Each row has a name. Each piece below is followed by the name of the row it came from. Each question is about the rows just above it.

[131  99 129  67  47 128  91] : Til
[103 155 153 101 131 100 153] : Fira
[ 90 125 107 141 185 160  59] : pufi
[103 155 153 148 131 100 153] : mibem
[ 87 129 140 150  89 120 154] : Rasib
[104 126 116 134 163 148  84] : duk
[143 121 128  95  86 129 107] : Bofus
find: [ 86 129] : Bofus
[ 90 125 107] is in which row? : pufi
find: [ 90 125 107 141 185 160] : pufi
find: [103 155 153 148 131] : mibem
find: [103 155 153 148 131 100 153] : mibem

[146  71 107 166] : sedo
[138 173 140 118] : nidis
[138 173 158 133] : lod
[164 141 163 119] : varez
[172  55 134 168] : gerul
find: [138 173 158 133] : lod
find: [164 141 163] : varez

[128 197 132 141 145 115 134 155  72 148 124  97 164 145] = ses
[146 146 118 157 125 143 138 123 173 132 127 144 115 135] = belu
[114 112 144 101 142 104 123 143 107 134 141 119 149 136] = fen
[158 154 136 119 127 111 140 134 199 144 164 166 139 163] = tuga
[129 119 132 138 108 149 143 124  77 146  96  91 128 136] = zum
[150 153 119 150 127 117 131 126 197 132 141 154 123 147] = meva
[125 118 127 151 129 144 138 135  85 131 102  97 127 128] = Zigu
[157 155 143 121 125  98 149 142 184 161 140 152 149 169] = nudu
[137 117 149 108 131 119 144 139 104 156 121 105 149 149] = zesak
[101 112 142 114 144 161 130 128  64 130 103  84 128 115] = kof
find: [114 112 144 101 142] : fen
find: [155 143 121 125  98 149 142] : nudu
[126 197 132 141] is in which row? : meva
find: [112 142 114 144 161 130 128  64] : kof
find: [124  77 146] : zum

[165 166 164  47 204 164  58 117  63  45  79  46 198 113 156 133  47] = rimiz
[201 200  68 151 176 186 104  74  94 148  85 129 197 176  68  73 125] = lugeb
[162 108 201 113 163  90 118 176 134  91 145  93 152 192 198 190 107] = ropoz
[157  61  47  63 204  45 164 164  58 117 105 109 140 190  69  72 122] = Kip
[208 177 111  47 204 164  44  84  45  64  60  46 216 166 105  96  47] = Nifu
[ 85 129 197] is in which row? : lugeb
[164  47 204 164  58 117  63  45] is in which row? : rimiz
find: [ 68 151] : lugeb
find: [ 79  46 198] : rimiz
The row with [165 166 164  47 204 164  58 117  63  45  79  46 198 113 156 133  47] is : rimiz
find: [47 63] : Kip
Where do [176 134  91 145  93 152 192] appear? : ropoz

[ 96  83 152 148] : raz
[ 92  89 161 164] : mori
[116 120 128 134] : zetus
[107 123 140 141] : susup
[ 58  73 168 175] : zevi
find: [ 89 161 164] : mori
find: [116 120 128] : zetus

[ 99  94 146 146  84 145 129 141 129 153 116 132 165 116 180 104  43 117
  89 119 152 137 122] = zivin
[118 103 110 106 159 129 103 140 133 114  94 134 143 112 167 105  84 145
 109 109 135 119 112] = bor
[ 91  74 119 109 160 100 118 121 159 118 117 157 162  97 175  97  93 124
 129  84 150  97 126] = ruru
[130  57  98  93 147  69 112 159 180 107 135 153 180  89 167 105  44 107
 130 112 162 132 124] = malud
[133 118 106 105 135  99  94 146 146  84 145 129 141 126 153 116  89 116
  65 152 123 143 130] = feg
[128  43  90 118 131  38 118 144 205  97 135 140 152  45 151 130  69 131
 129 103 127 110 127] = Rup
[126  71 128  71 134  55 118 158 155  67 159 141 163 107 155 142  68  94
  98 132 133 122 137] = dedor
[112 135 119 112 179  79 130 124 195 117 135 168 160  87 162 100  88 113
 137 106 156 102 118] = domo
[111  73 122 121 152  98 134 124 162 131 105 136 142  75 151 120 106 144
 154  84 138  93 121] = Gego
[106 105 135  99  94 146 146  84 145 129] is in which row? : feg
Where do [118 117 157 162  97 175  97  93 124 129] appear? : ruru
The row with [ 99  94 146 146  84 145 129 141 126 153 116] is : feg
[109 135 119 112] is in which row? : bor

[188 161 145 178 116] = rer
[ 63 163 145  84  85] = nus
[ 71 103 177 145 143] = gor
[181  77 210 114  84] = Zutu
[134 155 153 137 100] = Napo
The row with [145 143] is : gor
find: [155 153 137 100] : Napo

[130 129 129 129 112 134 207 129 116] = getod
[132 130 129 124  72 102 130 129  83] = tilut
[128 129 129 128 179 127 134 127 170] = depe
[128 126 126 130 153 131 181 127 149] = Lud
[124 126 126 131  81 106  67 127 101] = sos
[130 130 128  94 127 138  89 149 206] = bizo
[128 129 127 129  65 110 121 128  81] = medib
[135 130 131 127 133 125  83 128 130] = fot
[135 127 130 138  89 149 206 127  94] = Bosu
[135 130 131 127 133 125  83 132 130] = fudum
[132 130 130 124  72 102 130 129  83] = fali
find: [124 126 126 131  81 106  67 127 101] : sos
find: [138  89 149 206 127  94] : Bosu
The row with [112 134 207 129] is : getod
Where do [131 181 127 149] appear? : Lud
find: [135 127 130 138  89 149] : Bosu

[101 185 135 125 126 108  69 123 137  92 101 109 101 112 118 131 134 119
 138 120  95 134 109 121 166 162 107 125 158 110 129 117 101  68 193  92
 136  79 116 140 189 111 109 124 122  97 107 117 186  99 187] = Nad
[133 166 123 127 150 146  87 101 123  96 108  77 124 126 163 125 174 131
 143 103 147 116 101 148 153  72 120 126 142 136 118 151 104  85 138  97
 127  73 101 129 152 186 121 201 174  79 142 114 111 166 108] = det
[135 120  95 177 138 118 131 120 205 128 102 141  72 181 130 141 101  78
 146 164 120 109 133  96 139  97 115 159 120  65 116 168 165 120 143 124
 157 109 103 153 180 103 148 171 135  92 125 132 132  90 123] = vatin
[102 180 156 123 159 109  70 160 132  94 104 120  96 111 121 133 122 127
 128 157  96 156 124 105 158 136 107 127 127 166 126 118 109  72 216  99
 123  83 138 132 180 101 105 125 122  97 107 157 181  90 206] = pabaf
find: [101 185 135 125 126 108  69 123 137  92 101 109 101 112 118 131 134 119
 138 120  95 134 109 121 166 162 107 125 158 110 129 117 101  68 193  92
 136  79 116 140 189 111 109 124 122  97 107 117 186  99 187] : Nad
find: [138 120  95] : Nad
find: [132  90 123] : vatin
find: [122  97 107 157] : pabaf

[145 142 133 137 156 165 141  91  54  65 123 128 221 186 112  54  52  97
 150 174 128 137 128  93 128  90 147 201 128 160  85  37] : sisef
[145 142 133 137 156 165 141  91  54  65 123 128 221 186 112  54  52  97
 150 174 128 137 128 134 136 119  86  74 102 160 128 205] : vubo
[ 65 121 128 221 186 112  54  52  97 144 163 159 121  72  51  84 154 212
 214 156  83  46  68 121 165 172 150 130 128 137 133 105] : Lidu
[145 142 133 137 156 165 141  91  54  65 123 128 221 186 128  54  52  97
 150 174 128 137 128  93 115  90 147 201 128 128  76 128] : kulug
[ 54  52  97 150 172 128  73 109 141 146 134 134 149 164 155 110  65  53
  97 168 218 207 128  71  47 128 132 170 169 145 127 130] : boda
[145 142 133 137 156 165 141  91  54  65 123 128 221 186 112  54  52  97
 150 174 128 137 128  93 128  90 147 201 128 128  76 128] : benoz
find: [145 142 133 137 156 165 141  91  54  65 123 128 221 186 112  54  52  97
 150 174 128 137 128  93 128  90 147 201 128 160  85  37] : sisef
find: [145 142 133 137 156 165 141  91  54  65 123 128 221 186 112  54  52  97
 150 174 128 137 128  93 128  90 147 201 128 128  76 128] : benoz
find: [147 201 128 160] : sisef
The row with [145 142 133 137 156 165 141  91  54  65 123 128 221 186 112  54  52  97
 150 174 128 137 128 134 136 119  86  74 102 160 128 205] is : vubo

